In the rows, 128 means zero.
Named turns come first, each shown by rows before and after it. Which turns, in which order, take the first row of each pair that follows to the second? Write the first one first, as in the answered first pair.
turn N:
[132 167 162 141 114 103 113 166 104 137 112  92 154] |-> [156 157 111 124 146 152 161 132 105  95 116 111 170]
[111 105 141 139 139 110 120 131 115 114 140 123 124] |-> [123 110 134 125 149 132 107 135 115 110 132 110 131]
[144 129 168 131 123 146 114 128 110 155 133 132 129] |-> [160 124 150 127 131 159 136 111 109 137 138 142 130]
[146 147  33 152 147 110 115 100 177 122 136 152  48] |-> [139 158  59 165 132  90  89 117 183 144 131 141  38]
turn Q:
[130 122 192 133 114 131 115 157  94 145 142 128 151] |-> [141 171 153 162 112 110 111 152 106 173 133 107 117]
[ 99 132 165 116 111  72 118 134 116 173 130 105 112] |-> [142 182 100 125 153 112 137 114 138 152 117  77 103]
[115 107  92  83 164 162 121 103 154  82 111 138 163] |-> [ 77  72 141  87 117 106 100 115 137 115 126 158 147]
[101 134 159 134  95  90  97 124 114 140 131 138 118] |-> [135 185  97 145 124 112 111 116 135 135 117 112 105]
turn P:
[152 147 156 132 166 204 137 134 108 107 119 130 154] |-> [105  84 190 126 133 159 128 134 104 119 150 169 141]
[142 140 154 114 126 113 162 128  82 123 146 151 167] |-> [143 130 137 123 130 126 178 104 103 126 157 163 143]
[121 114 105  96 136 109 159 119 136 135 101 126 154] |-> [120 121 104  92 137 117 157 115 136 132 103 126 158]
[ 96  98 104 108 131 119 125 114 152 125 105 133 132] |-> [112 127  88 109 146 130 118 125 149 122  98 111 144]
turn V:
[156 125 156 133 117 172 153  81 144 108 161 166  92] |-> [158 152 115 141 121 157 177  80 141 113 155 149  80]
[136 151 117 138 139 124  97 132 166 143 124 128  92] |-> [138 129 145 129 132 141  88 136 171 143 132 136  98]
[116 141 110 134 132 108  99  83 152 130 150 126  96] |-> [113 112 127 118 130 114  92  88 150 127 157 137  99]
[147 146 127 133 128 113 191 119  99 127 154 148 118] |-> [128 164  80 128 144  98 170 124 131 131 128 111 105]
turn J:
[ 89 155 111 126  98  72 130 138 124 115 137 118 130] |-> [ 93 161 114 134  92  77 117 141 127 122 139 115 121]
[ 94  84 187 117 102 115 102 153 103 129 132 142 140] |-> [120 112 198 127 106 133  74 161 118 150 131 123 138]
[146 153 100 156 114 115 103 151 140 135 130 125  80] |-> [154 151  85 154 124 123 128 146 138 131 131 125  84]

Between the rows of a pair lie 2 to 3 turns.
[140 183 134 161 139  94 143 149  95 142 122 102 138] |-> [127  95 149 126 131 125 161 117 108 119 156 167 140] -> N, Q, P
[122 131  76 121 148 119 154 108 149 133 134 134  97] |-> [130  96 163 115 118 120  98 122 131 159 150 150 104] -> N, V, V
[147  98  97 102 148 186 122 109 162 115 146 149 122] |-> [134 113  96 122 126 147 124 109 176 144 153 161  82] -> P, Q, P
[ 97  92 117 159  98  66 146 118 147 165 159 167  68] |-> [108 107  70 139 135  96 102 121 200 159 133 131  55] -> Q, V, N
[ 77 112 120 130 117  84 159 124 122 128 143 155 124] |-> [134 161  94 138 155 156 165 128 121 104 114 112 159] -> P, N, Q
[142 166 143 143 122 126 106 155 152 166 120 109  91] |-> [108 131 139 142 105  80 137 148 137 165 136 135  90] -> N, J, N
[153 162 155 142 133 122 105 131 120 144 120 110 122] |-> [109 114 157 105 127  97 113 127 108 113 115 119 156] -> N, V, P
[121 184 104 153 143  97 112 145 141 156 100  84 117] |-> [142  86 136 106 150 189 148 106 133 100 136 146 152] -> V, V, N
[181 186 128 166 133 119 186 109 133 143 138 136  83] |-> [195 198 127 155 146 142 165 113 140 141 129 121  92] -> N, N
[ 89 143 155 151  95  76  94 159 116 150 123 108 107] |-> [144 185 116 135 147 176 119 143 119 104  93  82 151] -> P, P, Q
[108  90 167  93 120 167 122 133 146  87 120 148 165] |-> [114 114 176 127  94 120 189 129 110 105 148 161 153] -> N, V
[144 138 135 143 136 168 187 111  98 150 176 194 120] |-> [160 209 138 161 141 169 120 137 118 187 142 127  99] -> N, Q
[125 119 105 143 119 110 137 110 156 150 156 148  92] |-> [118 101 163 122 102 113  98 129 143 158 142 138 106] -> Q, Q, N
[142 127 110 122 139 153 104 102 139 115 103  82 153] |-> [116 127 162 153  93  91 119 116 111 153 128 107 133] -> Q, V, Q
[138 153 137 127 135  94 142 157 108 108  84 107 167] |-> [116 118 124 104 143 107 118 157 125  96  82 115 170] -> N, V, V
[180 155 109 164 132 136 132 126 144 150 152 112  95] |-> [160 130 152 167 113 113 164 124  95 135 176 135 128] -> Q, Q, V
